In the rows, zero is written as 128.
One turn or mirror swaps these rows in pairs. Which row does each one swap with?
The rows were stretched afterwards, more along some directions than others.
kuv: [ 74 152 146 134 114 120 126 131 112 101 145 148 143 120 123 101 122 183
 135 104 113 134 104 134 114 126]
kos: [107 149 122 120 110 140 142 150 107 119 138 170 163 132 122  71  87 176
 133 133 109 135 100 117 127 112]
Das: [125 153 139  94  93 123 118 127 151 118 148 126 150 118 109 108 146 165
 104 119 139 123 104 113 120 165]
tudug: [120 104 100 108 116 129 132 125 122 136 184 153 146 130 119 105 122 129
  89 132 109 122 105 107 121 122]
difet: [101 133 127  94 116 143 140 158 118  81 130 146 147 121 122  78 100 167
 102 134 125 142 127  82 122 132]
giv: [ 98  98 120 122  98 112 132 115 108 140 180 160 148 115 120 126 115 167
  99 141 123 123  98  95  90 168]
ritab: [102 106 116 137 114 120 124 130 124 134 154 133 160 138 134 128 150 165
 128 145 117 140 115 121 106 179]
gab: [101 127 127  97 121 138 141 159 121  90 135 147 147 120 119  83 101 167
 102 136 130 142 130  81 115 138]
zet: [109 115 112 148 113 123 121 126 120 138 159 131 164 140 130 125 152 159
 124 146 115 137 107 116 110 175]
fibed: [119  97 138 127 112 106 128 138 109 102 134 131 107 132 130  97 104 156
 123 127 120 142 125 108 117 119]
zogem: [ 91 105 138 117 137  98 116 123 128 147 139 166 135 128 132 138 108 160
 139 117 125 134 131 154 139 135]
zuge: [114 114 109 148 118 118 122 131 118 135 156 126 161 138 132 120 151 158
 126 146 114 142 103 119  97 173]
vut: [114 135 140 129  99 122 143 122 127 127 141 138 173 128 112 103 135 183
 127 142 169 135  89 126 119 132]
mozi: [119 109 105 106 115 128 138 125 116 132 182 150 142 125 118 108 120 129
  98 129 114 121 105 104 125 114]
fipo: [ 78 156 142 133 120 125 129 126 119 107 149 148 142 119 123 110 130 173
 139 109 107 129 103 137 110 130]
lesip: [116 110 114 142 112 130 122 125 118 133 153 117 161 148 130 115 150 159
 122 139 110 142 109 121 102 169]
zufen: [126 109 102 109 117 133 147 127 119 127 169 149 136 138 111  93 114 129
  93 125 115 120 106 110 127 108]
Rudot: [ 90  99 139 119 138  96 108 123 130 150 135 169 130 126 129 138 105 156
 140 130 131 131 129 153 138 123]
Fupud: [ 98 115 133 119 115 125 134 118 115 127 124 149 167 123 119 102 107 186
 117 154 142 128 117  90 113 134]
fosa: [113 147 118 121 105 153 142 157 114 123 137 166 166 127 123  75  86 177
 134 145 124 133 105 117 129 114]
buf: [114 121 139 137 100 116 139 126 120 130 144 149 175 131 116  97 124 184
 122 148 167 143  82 109 121 108]
fuva: [103 131 124  95 120 139 142 154 121  92 133 143 151 116 113  87 104 166
 101 140 136 139 131  77 115 138]
vog: [ 98 100 135 116 147  97 125 129 128 149 133 161 127 126 132 133 101 151
 143 120 126 143 132 157 140 125]
dutez: [121 100 134 120 106 110 130 147 117 105 140 138 116 127 135  95 104 161
 126 133 120 142 118 104 116 123]
remet: [120  96 130 131 114 109 121 140 109 108 145 130 115 128 136 104 105 163
 125 134 123 141 120 113 105 132]
Res: [120 145 138  95  93 120 119 127 148 122 155 131 150 121 112 109 146 167
 102 118 139 124 103 112 123 171]
nif: [140 134 133 113 100 123 123 135 124 115 111 104 171 122 129  88 118 151
 126 113 119 152 103 104 139 109]
Fiv: [ 84 145 150 144 116 119 118 121 125 115 141 144 148 137 118 112 131 180
 142 111 116 126 108 147 114 124]
Mip: [ 86 114 142 115 116 122 134 125 114 119 121 153 159 113 119 102  99 193
 128 150 140 128 127  93 115 125]
Paze: [104 136 126  92 118 141 146 158 126  88 135 149 146 114 114  79 103 167
  98 137 129 139 128  81 113 143]
bezi: [118 106 136 127 115 113 130 145 111  97 134 132 104 124 136  96 100 158
 127 119 117 144 121 111 120 121]
Dofa: [ 79 152 142 136 109 125 138 123 119 103 157 151 144 121 115 103 131 178
 128 105 107 123 101 130 107 141]
gofa: [ 96 110 135 115 143  91 130 122 130 145 131 158 121 123 125 132 108 150
 133 117 122 135 129 152 140 134]
Pag: [127 112 109 113 117 137 137 127 119 132 179 149 146 127 115 101 117 134
 101 129 116 118 106 103 120 106]
fuge: [104 149 124 129 111 140 139 146 110 127 139 169 167 135 120  80  92 176
 140 148 113 136 102 131 124 120]
vori: [119 140 138  95  94 118 117 129 148 122 152 128 159 118 111 112 144 170
 103 122 145 127 111 109 123 167]
lenop: [123 102 132 127 115 109 130 143 107 101 138 129 109 130 133  90  98 157
 123 122 113 143 118 110 111 120]
loka: [122  99 111 114 116 125 139 129 120 127 178 145 144 128 117 100 115 135
  96 119 110 126 109  98 120 110]
robot: [112 127 135 139 109 119 133 158 102 102 129 131 161 115 134  82 101 170
 129 110 104 162  88  87  93 113]
fal: [ 98 126 140 116 121 129 128 127 118 117 113 142 158 112 125 100 106 179
 133 148 128 136 120  93 112 126]
fezap: [ 70 147 143 136 122 115 128 122 115 106 143 150 149 126 125 109 127 176
 139 107 106 135 103 140 121 122]
vose: [116 139 138  95  99 115 114 122 149 130 154 131 156 122 115 119 152 167
 106 120 137 127 104 113 127 168]
Kitu: [151 121 113 118 127 130 145 135 145 136 128 150 170 140 122  96 124 122
 107 167 142 143  93 113 121  94]
pufes: [ 89 115 139 121 136  94 128 132 136 144 129 176 128 116 127 142 111 155
 142 128 141 129 135 150 146 137]
bulo: [ 83 158 144 134 119 125 134 123 118 106 149 149 137 118 116 111 135 169
 135 102 117 122 104 140 116 133]
zisip: [136 106 116 134 134 129 137 135 146 134 136 149 169 141 131 107 138 129
 109 154 131 153  96 123 113 116]
Tivu: [106 142 123 133 107 147 131 149 103 117 132 151 177 140 123  73  84 182
 135 146 109 141 110 120 124 110]
kora: [125 118 143 134 111 131 132 124 130 136 143 134 183 137 118  99 125 188
 132 156 159 143  96 122 106 108]
Nagi: [103 111 116 142 107 120 123 129 120 135 163 134 165 138 127 123 148 167
 122 147 116 135 107 117 102 185]
dodu: [141 133 123 109  95 132 126 133 120 115 115 113 175 121 126  88 122 146
 116 131 132 142 104  91 137 114]
Pokos: [109 157 125 122 110 148 135 148 117 121 118 160 175 136 119  74  86 179
 139 144 119 142 102 122 132 104]
zuda: [136 115 117 125 135 118 157 131 141 128 134 150 161 135 117 108 144 122
 108 156 145 144 105 123 124 119]
teb: [149 133 131 121 100 128 123 140 126 109 101 109 179 133 131  78 120 149
 118 122 128 149 100  98 135 100]
pafuz: [146 134 122 113  96 134 127 139 130 115 114 116 179 127 127  81 125 143
 114 127 123 141 102 101 134 110]
vov: [107 108 114 148 116 119 117 122 116 139 159 125 164 146 130 124 149 165
 125 143 111 138 110 124  98 177]
Mado: [108 154 118 122 108 151 136 151 107 120 134 160 167 133 120  67  94 173
 134 134 112 137  90 124 125 109]
bev: [121 107 104 109 118 129 133 121 123 136 179 150 151 134 122 100 118 134
  99 129 100 126  97 110 125 106]
siga: [141  98 118 128 140 126 143 143 145 135 133 150 168 136 125 101 124 133
 116 168 135 150 109 108 110 104]
Rut: [ 88 120 132 115 122 129 140 125 111 117 125 155 158 114 119 100  97 178
 123 157 119 133 126  89 112 136]
dupoz: [102 117 134 108 137  98 125 122 138 148 121 164 132 126 123 133 105 148
 135 126 135 136 127 149 151 123]
Tok: [117  98 136 122 117 110 131 151 114 100 138 133 111 123 135  92  96 163
 126 122 115 146 119 105 110 125]
vufa: [104 134 141 132 117 120 137 120 125 137 125 141 184 133 119 112 127 186
 136 151 173 143  93 125 119 113]

zufen pairs with Fiv
robot pairs with giv
loka pairs with Dofa
lenop pairs with vov
Paze pairs with vori

One turn or mirror swaps these rows in pairs. Which row does each one swap with?
The rows were stretched afterwards, more along some directions than others.
Nubi: [124 105 102 142 126 125 140 134 113 130 155 135 117 120 138 116 129 113]
Redi: [127 132 142 110 127 128 138 138 143 138 131 144 135 126 150 135 122 129]
paf: [131  97  89 139 105 136 139 118 124 146 140 163 124 119 128 110 117 123]
Nilog: [126 135 128 120 131 109 141 138 134 143 137 135 123 129 141 125 131  98]
bogu: [127 115 116 132 114 118 137 120 124 118 148 121 104 143 127 133 118 105]
Nura: [140 142 129 139 117 132 114 135 114 141 113 135 139 121 132 110 121 113]
rokon: [134 124 116 143 118 117 117 138 107 143 118 133 130 117 128 103 125  87]
Zuret: [134 133 118 125 126 136 129 133 132 127 123 126 149 132 129 117 135 125]
vad: [120 125 128 126 118 127 136 136 129 149 145 143 111 130 137 118 132 133]
daref: [130 144 132 131 138 120 128 152 135 119 128 124 120 125 129 127 128 110]
Lebos: [122 108 109 148 134 119 145 142 123 129 143 152 126 119 129 115 123 124]
neti: [140 151 155 105 140 144 126 138 139 122 119 124 146 129 137 144 139 137]
pon: [129 121 123 139 106 122 142 124 131 129 125 125 119 130 136 119 110 106]
bof: [128 123 112 123 128 124 119 135 113 135 155 109 128 114 136 120 124 105]
Tunot: [131 110 108 124 107 125 125 110 115 137 143 114 124 123 130 128 120 108]
tinu: [144 126 123 121 141 136 123 141 122 137 130 130 145 118 127 117 130 144]
vam: [139 116 129 121 122 152 111 128 106 134 121 147 140 137 120 118 141 135]
motis: [124 118  97 128 120 118 131 142 108 141 150 132 118 133 130  88 129 108]
Bakig: [127 123 128 116 133 132 142 140 135 144 137 138 133 135 143 123 138 119]
nesin: [129 122 136 116 138 137 124 139 135 118 149 127 123 124 129 138 125 135]
Sem: [129 113 140 119 125 144 135 115 132 144 130 143 126 124 130 131 134 152]
vamim: [149 133 147 120 134 133 123 134 128 120 117 131 147 131 133 137 124 134]
kuzez: [131 123  91 142 119 113 125 139 113 131 147 137 120 112 132 101 118 112]
Gizip: [130 124 127 122 116 128 115 129 115 122 144  95 118 133 123 135 124 119]
Los: [117 103 119 134 124 122 136 125 123 155 147 145 123 119 127 108 129 130]
Dur: [134 113 138 134 141 132 136 131 121 119 127 134 137 123 128 138 134 116]
fepem: [135 142 130 107 142 142 128 135 143 134 138 145 134 131 138 137 138 144]
buvu: [126 144 149 117 117 119 122 132 125 131 122 131 129 135 142 121 123 108]
Nirup: [144 100 101 144 129 138 124 125 106 123 138 126 128 118 123 116 117 125]
Nevim: [126 135 127 130 126 106 132 151 127 127 129 114 127 129 128 114 130  91]
mim: [134 120 102 149 113 133 125 127 109 138 119 141 129 133 118 117 123 106]
buneg: [138 115 131 138 140 124 133 138 119 117 135 125 124 110 128 128 123 121]
gef: [122 113 117 113 131 128 136 132 137 142 144 149 116 124 139 116 128 122]
Rero: [131 145 129 123 122 112 127 132 136 127 145 133 122 140 138 124 124 116]
nibat: [138 136 106 133 116 127 141 130 138 147 133 149 126 134 137 125 125 127]
kabi: [139 101  89 136 120 132 128 133 108 146 134 134 134 115 136  91 114 114]
dum: [132 130 141 116 126 128 132 131 141 143 145 143 121 127 135 146 130 154]
Mepen: [129 111 115 137 125 114 132 140 120 133 128 114 119 117 130 102 123 101]
kalu: [131 149 133 129 132 124 143 138 145 122 120 123 139 123 142 127 128 125]
kaze: [116 125 112 125 114 127 124 129 121 144 148 116 135 124 133 114 121 110]
butok: [131 125 135 117 134 132 129 141 134 136 133 146 136 113 139 130 122 151]
Midad: [121 103  95 143 113 111 162 117 141 131 140 128 111 116 140 119 106 109]
Vun: [133 113 107 127 116 143 147 105 132 137 121 140 135 125 134 128 135 136]
bet: [136 120 133 117 137 134 105 147 112 126 133 108 135 121 124 113 136 122]
vido: [131 135 145 118 132 118 111 129 112 128 132 125 126 129 129 128 131  97]
tas: [125 130 142 131 116 117 147 139 142 127 125 142 130 130 138 129 116 125]

kaze pairs with Los
vido pairs with Nura
Vun pairs with Nubi
Mepen pairs with Redi

One turn or mirror swaps these rows in pairs. Which row does each one swap with?
The rows were stretched afterwards, more along some directions than others.
duf: [115 126 131 141 130 132 128 129 150 133 143 130 115 141 108 138 148 131]
Tamaz: [126 144 124 123 119 146 124 139 120 129 106 125 120 140 134 121 118 132]
sigo: [125 118 128 154 118 130 126 135 135 139 136 121 135 136  99 139 131 127]
rusuz: [126 128 131 127 147 140 107 140 135 117 132 124 113 120 142 149 123 130]
sadez: [116 117 125 144 115 137 131 130 130 125 130 132 124 134 117 143 141 124]
lani: [129 126 133 125 140 135 104 134 135 115 127 119 118 119 145 143 123 133]
kuzu: [120 112 131 116 110 142 116 122 142 132 110 133 131 132 111 140 146 136]
Nuvi: [119 119 133 127 123 138 122 123 135 128 123 141 113 134 111 136 147 130]
lim: [123 145 114 128 119 146 129 141 122 124 103 127 122 141 135 128 120 127]
kur: [128 122 139 139 119 133 121 124 143 139 141 121 120 145 105 126 140 148]
nuvir: [149 118 123 126 112 124 148 132 136 142 114 110 151 132 113 100 138 127]
rimo: [141 130 129 120 122 130 162 136 135 129 105 126 128 140 118 109 149 111]
gen: [120 124 118 135 139 136 106 133 147 135 124 130 114 146 105 141 150 129]
getu: [135 116 104 103 112 138 155 129 128 124  96 125 149 132 126 120 129 120]
giz: [146 124 137 122 114 132 170 137 123 125 121 123 134 141 117 104 132 116]
mus: [147 134 128 136 125 125 160 125 130 133 107 121 135 129 116 102 140 116]
Rig: [134 127 131 135 145 138 103 135 135 118 132 119 115 122 141 145 119 135]
rol: [121 146 117 121 123 145 124 137 120 123 104 127 116 141 138 123 122 131]
ruvi: [134 129 132 126 143 136 107 136 132 119 127 122 116 117 141 143 121 131]
tuv: [123 120 138 133 104 144 132 125 132 136 127 133 120 128 107 132 140 128]
Pud: [130 128 130 124 143 137 107 137 137 122 125 121 120 115 144 145 123 132]
Dup: [124 146 120 129 115 147 128 138 124 129 100 124 125 138 135 122 124 128]
kabe: [148 134 113 136 116 124 161 130 133 133 116 112 138 132 110 102 144 118]
Bufuf: [139 123 130 107 115 135 149 136 129 138  92 128 137 128 125 105 148 112]
reku: [146 126 104 121 127 130 150 131 129 126 102 121 127 142 118 109 146 116]
zaval: [124 115 142 129 113 145 129 141 134 134 133 133 111 137 103 139 138 131]
tase: [149 132 139 124 122 126 150 127 130 137 123 113 127 137 116  91 138 129]
voz: [124 147 122 129 120 146 130 143 128 128 108 127 121 143 131 124 122 128]
Vimi: [121 115 123 146 123 130 124 134 142 133 137 124 116 142 102 135 138 137]
rozof: [122 146 120 124 119 148 128 136 128 127 102 126 127 138 132 123 121 132]
muzo: [131 127 126 128 144 139 105 136 137 114 127 118 117 125 145 145 125 133]
zuru: [124 151 118 127 124 142 131 140 125 124 113 124 121 145 134 121 121 129]
zemub: [151 126 135 115 102 131 168 136 119 130 101 132 130 129 118 102 130 121]
lig: [142 122 125 131 107 131 166 127 127 118 102 119 133 134 125 112 132 112]
mefeb: [120 104 108 127 118 149 124 137 138 135 114 130 140 135 116 154 135 130]
namut: [129 111 140 134 104 142 137 128 128 132 128 137 114 137 111 138 127 136]
ruzil: [144 120 122 116 111 132 156 135 127 123 108 129 140 142 129 115 132 110]
Katuf: [134 127 132 125 138 138 106 136 136 118 130 118 120 124 143 141 121 137]
fev: [127 147 119 125 119 146 136 138 124 124 100 128 123 138 135 124 118 128]
tud: [125 117 123 140 120 136 116 128 134 130 137 124 110 151 116 136 143 135]
zaro: [147 124 122 125 123 123 145 124 124 117 120 112 132 152 121 100 137 125]
tugez: [131 125 125 128 142 138 107 137 134 113 127 120 118 122 144 147 121 130]
Reb: [147 119 139 129 111 124 167 136 131 130 108 122 141 134 118 107 132 117]
Zupab: [126 107 128 132 117 141 118 132 126 129 121 134 128 142 114 148 129 124]
Mal: [116 116 108 129 133 134 116 133 142 125 134 131 115 152 107 145 150 134]
daz: [150 126 125 140 107 123 161 132 136 134 115 117 142 127 119 106 130 114]
tuz: [143 137 111 118 138 119 139 132 138 131 110 125 133 136 121 111 150 116]
zegiv: [127 113 123 132 106 136 121 126 141 145 127 116 135 137 100 128 139 142]

kur pairs with tase
Bufuf pairs with kuzu
lim pairs with tugez
getu pairs with mefeb

